The rows of Z fall into 3 groups, which share some directions, and each row is roughly a mix of its group's hidden directions.
Z, 102 rows:
[[ 23  37  22  -6 -10 -21  11  17   8 -25]
 [ -3   5  32  10  10 -20   9 -14 -46   2]
 [-15 -29  18 -20   1 -44  -8 -18  -3   1]
 [ 32  10  33   2  -9  -7  -8  29  24  16]
 [  1  -9 -23  -5 -20  11  25  42  -4  25]
 [ 17 -13  38 -13   6 -30  18  10  26  -6]
 [ 15 -14  27  -9   7 -36  31  15  15  10]
 [-33   4  13  14 -17  13  39  14 -17  13]
 [ 27  -6 -25  27  20  21 -12   9  28  -9]
 [ 18 -27 -10   5   0  38  32 -11  16   6]
 [  8 -16  15  14  23  20  32  32   1 -19]
 [-23 -21 -35 -21 -26   4 -14 -17   1  17]
 [ 17  -8   8 -10 -40  15 -26  27  12  15]
 [-33 -15  25 -17   5 -15 -10 -17  12 -33]
 [ -6 -26  -4 -15   0 -50   9 -16 -12  10]
 [-23   4 -36 -19  -4  -1 -22  28   5  23]
 [  4   8  32 -12 -10   1  13  -8  20 -46]
 [  0 -39  -5  -1 -30   6  20  29 -19  -5]
 [ -6  18  27   0  10 -26   3  -9 -46  -1]
 [-28 -30  17   5  26 -14   4 -16   2 -31]
 [  0  21  30  -4   7 -31  31   0 -18 -21]
 [-19 -28 -12 -40 -27  15  -8 -13  -5   0]
 [ -2   8 -19  21  39 -23  25 -17 -11  13]
 [-22  -6  36  26   4 -25  22  -6 -10  19]
 [  3  -2  37  25  11   7  10 -37   7  20]
 [-18  22  24 -34 -10  17  11 -10 -21 -22]
 [-36 -17  -8  -3  -4   7 -38 -11 -27  12]
 [ -3 -37 -20  -8 -34   0   2 -20  15  22]
 [  4  -4  18  -1   3 -15  35  -6 -18 -44]
 [-10 -26 -17   4  -8   3  -1  20 -47  19]
 [-34   0 -32 -18  -2  -5 -12  26  -6  26]
 [ 20  48   0 -28  -4   2  10  10  18 -10]
 [  5 -20  32  32  -5  -7   6 -13 -36  -2]
 [-23   2 -37  13   2 -14  -7 -28 -20  25]
 [-15  13 -40   8 -10  19   3 -13 -37   2]
 [  1  -8 -34  -6 -15  19 -37  14  26  -8]
 [-10  17  18 -26 -24   7   2 -17 -12 -40]
 [ -6  -2 -11 -23 -18 -33   3 -36 -16 -22]
 [-16  24  30 -14  33 -14  15  -9 -10 -22]
 [ -6   9 -19  23  41 -20  24 -17 -12   3]
 [-20  20  -2  -7   5 -39 -37  17   2   5]
 [ 45 -21  -4  -1  27 -10   1  23  17  -3]
 [  8  17 -17  18  25  21 -15 -21  21 -32]
 [-23   4  -3 -17 -30   4  -1 -24 -26 -33]
 [ 12  -3 -34 -16 -12  11 -35  16  -8 -27]
 [ 25   4  30 -20 -26  15 -13  24  23   0]
 [-20  27 -32  11   3  22 -19 -24 -20   6]
 [ 14   0  14   8 -22 -13  26  28 -32 -22]
 [ -4  10  37   2  20 -21  37   0  20  -3]
 [-30 -16   1 -34 -31  10  -2 -24  -4 -11]
 [-30 -41 -12 -26 -14   1 -13 -12 -15  -3]
 [-18  19 -32  20  33  -5   8 -14 -23  -5]
 [-14  20  -8  28  41 -18  10 -13  -7 -16]
 [-24 -25  19 -40 -21   5  -7  -7 -14 -11]
 [ 20 -21  41  -2 -19 -14  -4  11  29   7]
 [  2  21  13  16 -10  45 -12  20  24   1]
 [ -3 -10   2 -49 -22  -2 -11   4   6  32]
 [  3 -32  28  35   3   5  23 -22   5   8]
 [ 16 -26  -2   9   2  29  38 -13  25   2]
 [ -2   4 -35 -16 -10  27 -40   0  14  -6]
 [ -7  -2 -19 -15  -9 -23   2  31  -4 -43]
 [-33  -8 -18  -4  14   2 -37 -17  22  15]
 [-19 -20 -20 -17   8  -3  16 -14 -42  19]
 [ 32  23 -24  21   9  15   6  22 -13  23]
 [  3  -2  10  32  37 -10  20   1 -29 -16]
 [-14 -50 -21  11  -1 -13   3 -23   9  -1]
 [ -6  -2  43   8  19 -14  22   8  32  -3]
 [  2  -3  -6   0 -10  25 -21 -14  11 -51]
 [ 22  32   9  -9 -21   8  15  21 -34  13]
 [ -8 -40   8  28  -1  14   3 -19 -28  14]
 [ 33   4  20   2 -14  23 -12  40  -5   1]
 [ -6  11  42 -12  30 -15  -1   7   7 -28]
 [  4  -7 -28  -5 -13  24  -5  13  48   0]
 [ -1  17 -10  16  17  14 -17 -29  26 -34]
 [ -5  16  15  11  16 -17  33  12   4  41]
 [  8  23  39   5   7 -24  35  -4  -8  -1]
 [ -9  -1  42  24   8 -16  26 -19 -12  15]
 [-47  15   6   6 -28   5  -2 -19 -10  16]
 [ 26  -3  30  14 -26 -12  -9  23  13  26]
 [  0   7  15  19 -26  37   1  27  26   3]
 [-34 -22 -37 -16  16   6 -19  -3  -2  15]
 [-30  -5 -19  -7  17   2 -35 -17  22  22]
 [-17  25  28 -31  -2  11  15 -12 -16 -25]
 [ 12  47  33   3 -16   7  -3  18  -4  -1]
 [ 26  46  -1  14  12   4  -3  25   3  17]
 [ 30  -6 -19  11  26  15 -23  -3  22 -28]
 [-34  25  11  -3 -15  34  -6 -10 -20 -17]
 [ -1 -21   5   5   3 -26  12   9 -37 -37]
 [ 10 -20 -32  -5 -36  24  -7   5  -9  22]
 [ 18   0  16  -3   0 -10  37   2 -28 -35]
 [ 24  -6 -27  30  13  28  -7  14  24  -9]
 [-34  -7 -10   2  12   5 -33 -21  17  27]
 [ 22 -16 -19  42  12 -17  -2   7  22  18]
 [ 34   0   8 -15   3 -34   2  14  14  33]
 [ 10   1  41  23  15  -5  -6  19   4 -34]
 [-13 -33  20  11   3 -18 -29   7  23 -23]
 [  4  -7  23 -16 -18 -34   2  11   7  40]
 [-37 -35 -15   4 -10 -12 -18 -19 -18   2]
 [  9 -11 -40   5 -17  17 -40  -5  -5   3]
 [ 17 -28  32 -16 -32  -3   3   1  26   8]
 [ 19  14  -9  36 -19  -9 -14  17   8  33]
 [-10  14  22  -4  17 -23  -5 -16 -47   5]]
Here is one row of each group, with its name. Which group are the others in?
[ 28   6 -11   0 -23  22 -39   6  -7 -23] => X
[-11  13  38 -11  17  -1  20 -12  -9 -36] => V
[24 -3  4 16 33 -6 -6 20 29 30] => Y

[ 20  10  27  36  23  -7  -1  27 -10 -13] => V
[ 11  -8 -31 -22 -28 -20 -16  -9 -26  17] => Y
[  8  16   9   3   8  19  -5 -20  38  37] => X
[ 16  31   5  -6 -26   0   2  19  31 -29] => X
[-33  -5 -10   5  26 -18  14 -35  -4 -20] => V
[ -2  24 -29 -30   0  10 -28  12 -19  20] => X
[-13  21 -38  14  -7  24 -24 -21 -13   5] => Y
[ 16 -19  44  -4 -21 -15  -3   9  26   7] => V
[ 21 -14   1  -6   3 -45  10   4  14  33] => Y
[  5 -18 -24  33  29  -3  24 -20  -1 -15] => V
[  4  13 -15  -4 -12   1  26  22 -32  37] => Y
